Where one turn sends some rows of the set: a few examples, then the rows asked:
dapon: |   50 |  370 |   -6 | -208 |   61 | -155 |  180 |  -16 | -144 |  128 |  129 |  103 | -146 |   60 | -308 |
bul: |  132 |  281 |  166 | -169 | -167 | -107 |  388 |  467 | -323 |   38 |   32 |  185 |   53 | -373 |   43 |
Nis: |  143 |  148 |    4 | -349 |  -62 | -346 | -304 |  278 |  -38 |  270 |   87 |  115 |  -15 | -525 | -264 |
mava: |  -62 |  342 |  150 | -159 |  122 | -319 |  325 |  268 | -103 |  328 | -109 |  379 | -129 | -318 | -105 |
vam: |  210 |  237 |   72 | -169 | -209 | -274 |  453 |  274 | -233 |   -2 |   34 |  304 |   65 | -347 |   10 |
Norur: |  -95 |  240 |   13 |  -62 |   -7 | -165 |  286 |  406 | -134 |   11 | -126 |  444 |  -87 | -255 |   20 |
Dono: | -288 |  106 | -203 | -160 |   86 | -354 | -117 |  -78 | -236 |   -6 |  110 |  -15 |  169 | -463 |  -39 |
taba: | -181 |  544 |   25 | -182 |   15 | -302 |  -18 |  304 |  -69 |   23 |  371 |   31 |  -45 | -279 |  129 |
kubi: |  -50 |  531 |  -62 |  -93 |   69 | -228 |   61 |  174 |  -16 |  272 |  224 |   80 | -186 |  -51 |  -31 |
rato: |   -6 |  178 |   21 | -149 |   27 | -146 |  -36 |  149 | -213 |  440 | -121 | -100 | -170 | -234 |  257 |
piget: | -178 |  390 |  140 | -352 |  -23 | -263 |   57 |  196 | -226 | -274 |  357 |   34 |   89 | -311 |  -55 |
leso: | -186 |  272 | -133 | -366 |  -31 | -163 |  162 |   97 |   92 | -124 | -178 |  -74 |  -99 | -216 | -256 |
gub: | -256 |   54 |  -86 | -193 |   50 |   -5 | -127 |  -60 | -162 |  -34 |  -41 | -125 |  150 | -303 | -154 |
basib: | -109 |   20 |   -3 | -162 | -307 | -309 |  -65 |  -72 |    6 |  177 |  -12 |  -76 |    6 | -297 |  246 |
kefef: |   27 |   81 |   31 | -252 |   -9 | -402 |    3 |  260 | -229 | -180 |  304 |  340 |  204 | -369 |   57 |
gufez: |  250 |  271 |   18 |  -71 |   -3 |  -43 |   -3 |  373 | -105 |  349 |  151 |  117 |    2 | -112 |   73 |
guli: |  -63 |  -45 |   20 | -248 |  116 | -180 |   57 |  -18 | -328 |  303 | -230 |   72 | -195 | -102 |  -43 |
sapaz: | -208 |  271 |  -79 | -385 |  -38 | -157 |  194 |  345 |   45 |  173 |  -39 | -174 | -201 | -152 | -260 |
ker: |   44 |  124 |   -5 | -108 | -208 | -228 |  -29 | -126 | -297 |  288 |  -96 | -187 |    1 | -310 |  156 |
lage: |  144 |  131 |   40 | -358 |  -34 | -191 | -322 |  210 |  -61 |  172 |  -40 |   94 |    1 | -474 | -353 |
naso: |  100 |  142 |   22 | -354 |   -3 | -270 | -343 |  205 | -103 |  105 |  -18 |  135 |   28 | -552 | -320 |
beser: |  -11 |  424 |  333 | -263 |  -56 | -160 |  255 |  317 | -116 |  -21 |  -30 |  160 |  116 | -565 |   90 |
kipe: |  -71 |  442 | -175 | -352 |  -33 | -514 |  218 |  189 | -229 |   32 |  108 | -183 |  -16 | -511 |  -94 |
Pumor: | -177 |   91 | -210 | -187 |  -30 | -503 |   -3 |   47 | -185 |  288 |  327 |  -84 |  106 | -413 |  -19 |
mopo: |  -77 |   32 |  -92 | -237 | -137 | -245 |   50 |  135 |  -78 |  441 |  309 | -222 |   50 | -222 | -112 |
Nepo: |  -91 |  493 |  204 | -131 |  107 | -232 |  215 |  363 | -146 |  216 |  -92 |  246 |  -36 | -503 |  101 |
pivan: | -364 | -163 |   99 | -284 |  -89 | -308 |  -31 |  132 | -420 |  171 |    0 |  -31 |  -72 | -257 |  -39 |
dibab: | -122 |   14 |  -21 | -245 |  -94 |   63 |  -29 |   66 |  -57 |  240 |   79 | -251 |   78 | -153 | -198 |
zik: |  168 |  134 |   28 | -114 |  139 |   59 |    2 |  204 | -255 |  140 |  -60 |  241 |    2 |  -23 | -185 |
fufar: |  -97 |  -84 |  156 | -446 | -189 | -405 |   49 |   72 | -187 |  -76 |  127 |    2 |   86 | -421 |  229 |
pezon: | -122 |   11 |   59 | -178 |  -70 | -231 |   -4 |    0 | -551 |  287 |  -92 | -160 |  -49 | -287 |  -27 |
puli: |   28 |  180 |  243 | -305 |  -28 | -295 |  431 |  155 |  -55 |  170 |  -63 |  374 |  -45 | -265 | -227 |
suz: |   95 |  149 |   -6 | -348 |  -24 | -374 | -327 |  245 |  -92 |  162 |   60 |  139 |   19 | -578 | -272 |
kobu: |  -26 |  147 |  106 | -274 | -158 | -280 |  -38 |  201 | -124 |  209 |   91 | -137 |    4 | -430 |  425 |
tez: |  -31 |  282 |  127 | -368 |   10 | -175 |  174 |   -3 | -275 | -204 |  208 |   78 |   29 |  -96 | -323 |
kema: | -123 | -212 |  102 | -431 |  -22 | -348 |  109 |  -66 | -314 |  -21 |  -67 |  140 |  -37 | -215 |  -67 |
mone: |  177 |  134 |   30 | -348 |  -71 | -235 | -305 |  257 |  -17 |  275 |   26 |   75 |  -24 | -461 | -317 |
fepu: |   71 |  208 |  -17 |  -98 | -110 | -303 |  385 |  235 | -120 |  -12 |  -66 |  464 |  -24 | -273 |   -2 |
kegeg: | -138 |  370 | -105 | -375 |  -39 | -369 |  233 |  403 | -152 |  265 |  132 | -243 | -151 | -335 | -155 |
tomu: |  162 |  234 |   19 | -153 |  -90 | -322 |  -10 |  411 |  -85 |  152 |  373 |  178 |  131 | -326 |  219 |
dega: |  -63 |  285 |  134 | -108 |  -49 |  -46 |  286 |  551 | -259 |   41 |  -65 |  271 |  -42 | -316 |   49 |
ner: |   64 |  233 |  360 | -370 | -138 | -200 |  389 |  196 |  -69 |  -52 |  -21 |  240 |  110 | -416 | -111 |
sufu: | -104 |  382 | -191 | -346 |  -29 | -383 |  175 |   -4 |  -80 | -207 |  -92 |  -82 |   13 | -439 | -150 |
sivep: | -353 | -153 |   63 | -270 | -234 | -357 |  -63 |   89 |  -74 |  105 |   49 |   22 |  -41 | -260 |  127 |
lizim: |   32 |   14 |   37 | -228 |  140 | -166 |   16 |  143 | -332 | -186 |   38 |  370 |  129 | -183 | -194 |

puli moves to Nepo
mopo moves to Dono
Where do these go?
pezon moves to basib
kipe moves to leso
zik moves to tomu
tez moves to kubi
suz moves to lage
kema moves to rato
vam moves to Norur

Where one turn sends some rows of the set: a few examples, then the rows asked:
Givus: |  399 |   54 |   68 |   88 |  261 |  113 |   78 |  -84 |  181 |  167 | -111 | -221 |   87 | -428 |  162 | -423 | -334 |  107 |  256 |  276 |  -77 |  -51 |  -97 |  -98 |   44 |  -96 |   92 |  364 |  446 | -102 | -156 |  -47 |  403 |  115 |  233 |
Vuli: |  891 |  223 |  -13 |  155 | -147 |  -54 |   53 |  -70 |   85 |  231 |   40 |   21 |  -85 | -159 |  143 | -228 | -119 |  189 |  212 | -100 |    8 |  -75 |   30 |   33 |  167 |   76 |  166 |  178 |  468 | -125 |   72 |  -60 |  432 | -215 |  288 |
gize: |  466 |  157 |  111 |  -79 |  205 |  -67 |  -55 |   16 |  -38 |  -18 |  152 |  -32 |    6 | -417 |  110 | -307 |  -50 |  208 |  363 |  450 | -133 |  219 |  113 |  -30 |  125 |    1 |   95 |  247 |  460 |  -96 | -212 |  -30 |  488 |  104 |  464 |
Lor: |  133 |   52 | -432 |  128 |  313 |  146 |   85 |  -69 |  122 |  389 | -138 |  -33 | -340 |  -95 |  197 |   58 |   53 |  -88 |   84 |   28 | -218 | -158 |   15 |   46 |  435 |   90 |  -26 |  108 |  555 | -250 |  225 |  146 |   74 |  -28 |  275 |
rus: |   81 |  156 | -377 |   20 |  213 |  271 |  -50 |  -79 |  135 |  320 |   12 |  -10 | -716 | -262 |  -19 | -199 |  -39 | -202 |  122 |  122 |  -25 |   59 |  -18 |    9 |   74 |   86 |   28 |   90 |  545 | -172 |  126 |  239 |  437 |  -33 |  542 |
nar: |  220 |  143 | -187 | -215 | -204 |  184 |    2 | -141 |  -60 |  118 |  -87 |   48 | -106 |  -79 |  155 |  185 | -278 |   82 |  -13 |  -96 | -511 | -218 | -181 | -133 |  125 |   52 |   58 |  208 |  809 | -335 | -204 |  260 |  385 |  309 |  317 |
Tezep: |  277 |  272 | -343 | -145 | -153 |   40 |  -36 | -253 |   12 |   64 |  -61 |  129 | -409 | -281 | -181 | -198 |  366 |  169 |  386 |   25 | -350 | -170 |  -22 |  104 |  -23 |  284 |  -90 |  141 |  697 |   62 |   45 |   48 |  198 |  244 |  300 |
bodak: |  146 |  151 |  169 |  -65 |  290 |  101 |  125 |  -29 |  -39 |  126 |   35 | -147 |  431 | -254 |  120 | -278 |    0 |  269 |  322 |  316 | -119 |  -17 |  -79 |   50 |  158 |  113 |   84 |  156 |  518 |  -60 |  -63 |   67 |  329 |  -10 |  272 |
gozuk: |  271 |  186 | -248 | -505 |  -53 |   67 |  -59 |   78 |  194 |   73 |  205 |  152 | -223 | -275 |  440 | -102 |  -93 |  153 |  104 | -188 | -126 | -122 |   83 | -143 |   37 |   66 | -137 | -242 |  466 |   79 | -164 |  132 |  357 |  131 |  474 |
Midaz: |  429 |  425 |  150 | -135 |  -61 |   46 |  -12 |   62 | -218 |  202 |  203 |  109 | -206 | -377 |  166 | -259 |  -96 |  123 |  398 |  -15 |   86 |  -56 |  -83 |   27 |  283 |  -62 |  106 |  -81 |  570 | -206 |  -75 |  177 |   94 | -206 |  226 |
salif: |  330 |  453 |   96 |  -89 |  -56 |  174 |  -60 | -183 |  140 |  173 |   77 |   78 |   21 | -347 |  -28 | -167 | -191 |  -46 |  176 |  -52 |   97 | -138 | -331 |  173 |   79 |  194 |  189 |  274 |  405 |  105 |  -41 |  -28 |  298 | -322 |  308 |
Kadad: |  -19 |   77 | -208 |  206 |  281 |  172 |  164 |  218 |  -41 |  160 |   41 |  -51 | -128 | -298 |  331 | -199 | -140 |  287 |  105 |   80 | -152 |   67 |  -23 |  168 |  -14 |   60 |   95 |  167 |  215 |  155 |   64 |  344 |  141 |  192 |  289 |
fedo: |  265 |   88 |  -66 |  156 |  202 |   68 |   55 | -135 | -145 |  188 |  271 | -215 | -160 | -192 |  419 |  399 |  104 |  182 |  345 |  269 | -211 |  189 |  -42 |   85 |   53 |   59 |  175 |  280 |  384 | -145 |  -47 |   -7 |  409 |  195 |  249 |
zuno: |  254 |  192 | -257 | -206 | -242 |  208 |    9 | -221 |   90 |  260 |  199 | -110 |  -53 | -292 |  410 |  274 |   15 |  127 |  188 |  275 | -195 | -386 | -388 |  -61 | -123 |  139 |   60 |   77 |  672 |  -66 |  -19 |  116 |  393 | -146 |  485 |
Fise: |  159 |  301 |  -21 |  -37 | -382 |  291 |  -33 |  -63 |  -61 |   99 |  -16 |   36 | -289 | -204 |  150 |   36 | -259 |  -61 |   72 |  160 | -746 |   30 |  -17 |  -95 |  -21 |   47 |   98 |  250 |  527 | -122 |  137 |  307 |  451 |  145 |  372 |
livab: |  117 |   94 | -109 | -204 |   65 |  247 |  250 | -372 |   69 |  124 |  105 |  -55 | -349 | -126 |   86 |  -10 | -123 |  269 |  204 | -245 | -344 | -165 |  -18 |   49 |  283 |  184 | -370 |  196 |  752 |  -67 |  142 |   77 |  523 |  -43 |  146 |
vufe: |  101 |  164 |  -98 | -146 | -318 |  188 |   52 |  -26 |   54 |   61 | -131 |  183 | -105 |  -15 |  -69 |  -50 |   49 |   95 |  -74 | -138 | -516 |  -19 |  139 | -141 | -138 |   87 |  153 |  -44 |  508 |  -60 | -131 |  247 |  458 |  269 |  270 |
litof: |  240 |  247 | -292 |  222 | -502 |  106 |   59 |  -24 |  118 |  248 |   92 |  -32 | -260 | -273 |  428 | -189 |  -28 |  144 |  206 |  105 | -271 | -152 |  -97 | -175 |  104 |   45 | -158 |   84 |  198 |  133 |  170 |  -26 |  429 |  179 |  208 |
pib: |  120 |   51 | -373 |   25 |  100 |  194 |   35 | -252 |  181 |  350 |   80 |  194 | -304 |  -46 |   40 |   78 |  306 |  -46 |  108 |  112 | -116 |  145 |   70 |  209 |  182 |  387 |   27 |   46 |  468 | -336 |  -51 |  -23 |  424 |  -47 |  429 |
lasu: |  227 |  119 | -355 | -191 |  -76 |  211 |  106 | -106 |  156 |  280 |   12 |  -53 | -585 | -278 |  138 | -231 | -202 |  165 |  235 |  120 | -665 |  -37 |   22 |   92 | -141 |   50 |   68 |  150 |  642 | -124 |  -66 |  -39 |  187 | -340 |  223 |
Lugi: |  422 |  109 | -211 | -223 |  323 |  337 |   37 |  -96 |   72 |  192 |   32 |  -91 | -185 | -253 |  217 |  -14 | -138 |  108 |   31 |  151 |  175 |   33 |   47 |  110 | -368 |  111 |   33 |  247 |  446 | -121 | -162 |   76 |  370 |  411 |  431 |

Givus moves to bodak
Vuli moves to salif
vufe moves to Fise
Where do these go?
pib moves to rus
Lugi moves to Kadad
litof moves to zuno
lasu moves to livab

Where one turn sends some rows of the set: a few examples, then the rows asked:
noki: |  -56 |   68 |  171 |   14 |  103 |  -89 |   95 |  253 | -114 | -133 |  -81 |  239 |  240 |
dupir: | -187 |  -66 |   84 |  104 | -387 |  -76 |  209 |  294 | -107 |  -78 | -139 |  132 | -299 |
Ketig: |   25 |  232 |  129 |  -51 |   75 | -112 |  -42 |  359 |  -17 |  -46 | -118 | -203 | -109 |
Golu: | -150 |  214 | -242 |   99 | -102 | -126 |   94 |  178 |    6 |   79 | -464 |  134 |  112 |
Bovat: | -208 | -260 |  -14 | -216 |   -4 |  142 |  193 |   78 |  143 |   14 |  101 |  104 | -145 |
besa: | -102 |  196 | -119 |  -37 |  289 | -110 |  121 |  127 |  147 |  -44 | -231 | -176 |   60 |
Kif: | -178 | -127 |  -76 |  130 |   54 |   75 |   39 |  365 | -130 | -306 |   70 |  103 |    8 |
zokil: |  -74 |  157 |  -61 |    7 | -379 | -153 |  131 |  469 |   86 |   41 | -182 |  -24 |  113 |
nupot: |  -10 | -261 | -126 |  274 |   22 | -368 |   21 |   86 |  -12 |  167 |  152 | -144 |  -19 |
Finif: | -14 |  88 | 181 | -85 | 145 | 131 |  -6 |  75 | 151 |  -4 | -97 | -82 | 186 |
Pemar: | -123 |  154 |  -88 |    8 | -363 | -119 |  110 |  462 |   42 |   -5 | -274 |  -52 |   32 |
Bopir: |  -43 |   83 | -153 |  179 |   18 |  -45 |   29 |  116 |  -53 |  231 |  -35 | -162 | -472 |
davur: | -137 |  -78 |   30 |   63 |  316 |  168 | -115 |   76 |  140 |    1 | -104 |    4 |   42 |
zafam: | -232 | -129 |  -22 |  455 | -152 |  -67 |  274 |  186 |  150 |  -33 | -245 |  231 | -124 |
vova: |   81 | -195 |  -79 |  199 | -100 | -229 |   81 |  -83 |   19 |  148 |  178 | -260 |  -29 |
Lev: |  -21 | -175 | -155 |   38 |  -25 | -438 |   37 |   63 | -210 |  167 |   74 |  -41 |   26 |
Pomig: | -129 |   18 | -326 |  361 | -188 |  112 |  193 |  111 |  278 |  -51 | -173 | -103 |  -14 |
Vodu: | -256 | -125 | -282 |  173 |  117 | -287 |  221 |  299 |   22 |  234 |    0 |  154 | -219 |
Pirul: | -261 | -168 |  -94 |  433 |  -86 | -128 |  249 |  206 |  121 |   -5 | -196 |  293 | -110 |
gekez: | -154 |  -53 | -208 |   86 | -197 |  180 | -185 |  250 |  144 |  173 | -177 |  -82 | -244 |
dorov: |   59 | -207 | -113 |  137 |  -12 | -237 |  -78 | -103 | -124 |  248 |  110 | -100 |  -83 |
Dorod: |   69 |  -98 | -132 |  -16 | -126 | -307 |  107 | -125 | -179 |  139 |   89 | -150 |   31 |
dafel: | -107 |   17 | -244 |  -37 | -238 |  -89 |  384 |  103 | -164 |   46 |   82 |   -1 | -312 |
zetu: |  103 |   69 |  125 |  377 |  -17 |  -20 |  241 |   93 |  -37 | -159 |   53 |  261 |   21 |
susal: | -169 | -167 |   30 |  104 |  157 |  257 |   80 |   28 |  129 | -191 |   17 |  -76 |  -88 |
Zif: |  -58 | -161 | -227 |  -48 | -106 |  194 |    3 |  318 |  129 |   -2 |  218 |  103 |   59 |
lud: | -218 |  -76 |  119 |  148 | -356 |  -96 |  179 |  377 |  -36 |  -44 | -209 |  128 | -270 |
nuku: |   66 |   31 | -289 |  289 |  -24 |  150 |   43 |  187 |  -39 | -142 |  119 |  205 |   95 |
kube: |  -23 | -201 | -149 |  189 |  -62 | -347 |   96 |    8 | -190 |   26 |  125 | -194 | -143 |
dedi: |   -8 | -177 |  -93 |  102 | -106 | -436 |  211 |   66 |  -69 |   72 |  142 | -181 |   70 |
beli: |   38 |  133 | -252 |  113 |  -48 | -126 |   22 |  133 | -230 |  317 |  -19 |  268 | -143 |
tilif: | -129 |  -49 | -191 |  118 | -244 |  204 | -160 |  270 |  203 |  196 | -205 |  -32 | -139 |
gulo: |   67 | -169 |  -81 |   68 |  -40 | -334 |   51 |  -70 |    0 |  280 |  116 |  -80 |  142 |
pakud: | -254 | -100 |  -75 |  -85 |  310 |  -35 |  229 |  -56 |  131 |    5 | -159 |  100 |  -83 |
taguf: | -165 | -110 |  145 |  -38 | -269 |   84 |   70 |  119 |  268 |  292 | -236 |  129 |  -99 |
tilaf: | -209 | -245 |   29 |  146 |   94 |  117 |  124 |  309 |  175 | -205 |  121 |   20 |   61 |
mupe: |  -56 |   55 |   23 |   75 |  -35 |   17 |  226 |  247 | -125 | -347 |   18 |   78 |  185 |
Pupov: |   17 |   40 |   46 |  239 |   51 | -211 |   85 |  225 |  223 |  471 |   14 |   74 |  -89 |
Vuri: |  -11 |   58 | -186 |   17 | -208 | -225 |  345 |  295 |  117 |  276 |  129 |  127 |  142 |
Zila: | -164 |   65 |   20 |   41 | -146 |    1 |  236 | -126 |   63 |  131 | -427 |  207 |  -70 |
bunet: | -171 | -126 |  178 |    4 | -176 |    3 |   54 |  145 |  320 |  335 | -204 |  117 |  -88 |
Baza: | -103 |  233 | -247 |  123 |  -56 | -145 |    0 |  170 |  -64 |  109 | -422 |  167 |   76 |
neto: |  166 |  229 |   -9 |  137 | -211 |  -24 |  317 |  -92 |   31 |  234 |   33 |  -37 | -119 |
ler: | -125 |   18 | -303 |  410 | -187 |  151 |  119 |  125 |  223 |  -25 | -237 |  -29 |  -49 |
vusim: |   52 |   76 |  370 |  153 |    6 | -152 |   76 |  327 |  -37 |  -29 |   -1 |  129 | -117 |
baf: |  -90 |   50 | -180 |  190 |  -53 | -154 |  413 |  159 |  288 |  142 |   49 | -256 | -129 |
pivo: |   -4 |  122 |  219 | -124 |   91 |   68 |  -30 |   93 | -158 |  -84 | -134 |   77 |   60 |
Gusim: |  -97 |  123 |   53 |   64 | -151 |   -1 |  262 | -197 |   72 |  109 | -375 |  128 |  -87 |

tilaf moves to noki
pakud moves to nuku
Pupov moves to Vodu
Where do these go?
lud moves to Zila
Pomig moves to zokil
gulo moves to nupot

